In the rows, 128 means zero.
Rotation paths and how fast each direction turns (degrees a step)
Each turn is a multiple of 5 degrees from 10 to 175, or 0.
Each row of a path follows its step; steps can be skipped.
path 1
step 0: [120 124 128 122 130 122 127 114 126 129 119 132 133 125 127 144 145 136
 136 141 130 131 136 108 128 123 127 137 112 133 131 119 124 133 120 134
 122 143 120 132 142 124 129 135 113 127 128 146 130 127 134 139 117 118
 133 119 136 130 119 117 128 117 127]
step 1: [123 137 129 101 128 121 133 132 127 135 130 127 131 121 133 145 124 124
 126 133 139 140 147 106 130 130 122 140 127 139 131 118 122 130 131 123
 133 131 122 135 132 132 136 132 130 116 144 125 131 123 131 126 135 141
 133 112 136 128 134 139 130 121 137]
step 2: [122 127 111 123 120 130 144 131 136 122 137 135 122 123 133 129 134 130
 137 135 132 127 133 118 135 146 128 135 115 124 132 121 109 127 119 135
 125 131 123 131 147 129 129 123 129 132 136 135 126 122 118 119 123 115
 134 129 136 130 153 144 134 119 134]
step 6: [125 126 122 133 129 131 143 130 130 120 142 123 128 126 123 127 133 129
 146 147 122 138 124 107 131 133 123 129 117 129 128 124 134 121 116 127
 123 119 132 128 127 141 116 137 140 111 143 117 128 136 130 127 130 136
 124 132 136 137 118 134 129 117 145]
step 7: [122 119 122 122 133 146 138 119 136 133 127 135 135 131 137 133 131 131
 131 126 129 118 130 117 132 135 130 120 113 127 132 123 116 134 114 139
 127 128 128 150 135 133 123 128 141 119 132 133 126 151 123 133 140 124
 140 128 131 126 122 111 129 125 140]
step 9: [123 116 115 116 121 129 126 130 134 126 131 121 137 122 134 129 131 117
 123 124 140 138 136 115 127 118 124 130 132 141 125 132 118 138 112 138
 119 116 134 137 134 135 123 140 130 119 131 112 118 126 121 120 129 129
 130 121 131 148 146 128 121 117 137]
step 11: [114 124 123 117 122 131 122 131 132 128 118 121 138 137 123 122 134 123
 131 146 134 135 128 115 118 130 124 124 116 138 118 127 109 130 132 125
 121 135 119 117 136 142 125 142 131 135 130 129 134 137 130 136 132 121
 129 113 135 143 111 117 122 116 130]
step 13: [127 123 117 115 123 128 138 124 144 129 129 139 127 109 122 132 131 141
 128 137 123 130 130 111 125 136 123 115 134 136 138 130 118 113 127 121
 114 121 129 125 132 133 120 131 127 131 138 139 143 125 127 116 125 122
 133 120 138 142 131 139 122 121 125]
step 15: [123 130 129 119 136 121 123 111 133 128 131 134 146 129 126 128 132 142
 116 127 121 133 126 111 124 142 117 131 118 139 128 123 124 130 121 128
 143 122 119 141 146 119 125 130 135 126 134 144 121 135 128 140 131 117
 149 123 131 132 125 130 123 123 125]
step 16: [138 122 131 106 129 119 128 132 126 132 118 122 133 130 136 131 134 130
 135 136 136 137 133 109 120 132 127 126 128 133 138 115 124 125 117 128
 137 131 131 134 134 131 120 137 111 128 141 125 121 115 133 133 118 116
 132 127 151 123 127 136 113 118 134]
Speeds:
[131 125 126 129 130 125 125 126 130 126 128 128 130 126 129 127 126 128
 129 122 126 128 125 126 127 126 129 132 127 128 126 125 128 128 130 126
 126 128 133 128 128 128 128 131 125 127 127 130 130 129 129 126 132 128
 128 131 127 130 132 127 128 127 125] -> 70
[128 128 129 130 124 129 130 126 128 127 131 129 129 127 130 126 129 128
 127 128 132 130 123 125 127 127 130 126 129 124 127 130 124 127 127 130
 127 129 125 125 130 127 127 131 123 128 128 128 129 130 129 127 125 126
 131 128 126 130 129 126 128 130 131] -> 160
[130 127 133 129 128 128 129 130 131 129 130 126 125 125 125 130 126 130
 130 132 126 130 129 128 127 126 125 127 130 127 128 126 127 124 127 125
 125 131 127 129 130 130 128 131 128 131 126 130 128 125 128 131 128 129
 129 129 129 128 127 125 123 129 125] -> 140
[126 129 129 131 132 128 127 129 125 128 129 123 127 127 125 127 132 125
 127 131 128 132 128 128 124 126 126 133 127 128 130 131 131 131 126 127
 125 130 127 128 129 130 129 127 126 123 127 128 127 129 129 126 128 126
 125 127 126 132 126 128 129 127 127] -> 130
[130 130 130 125 132 130 131 124 128 130 129 127 128 126 128 123 128 130
 128 131 126 128 123 129 126 131 126 130 128 131 131 128 125 129 129 126
 130 128 131 128 129 126 128 125 128 131 129 127 130 129 130 128 127 128
 128 131 127 128 128 132 126 130 131] -> 35
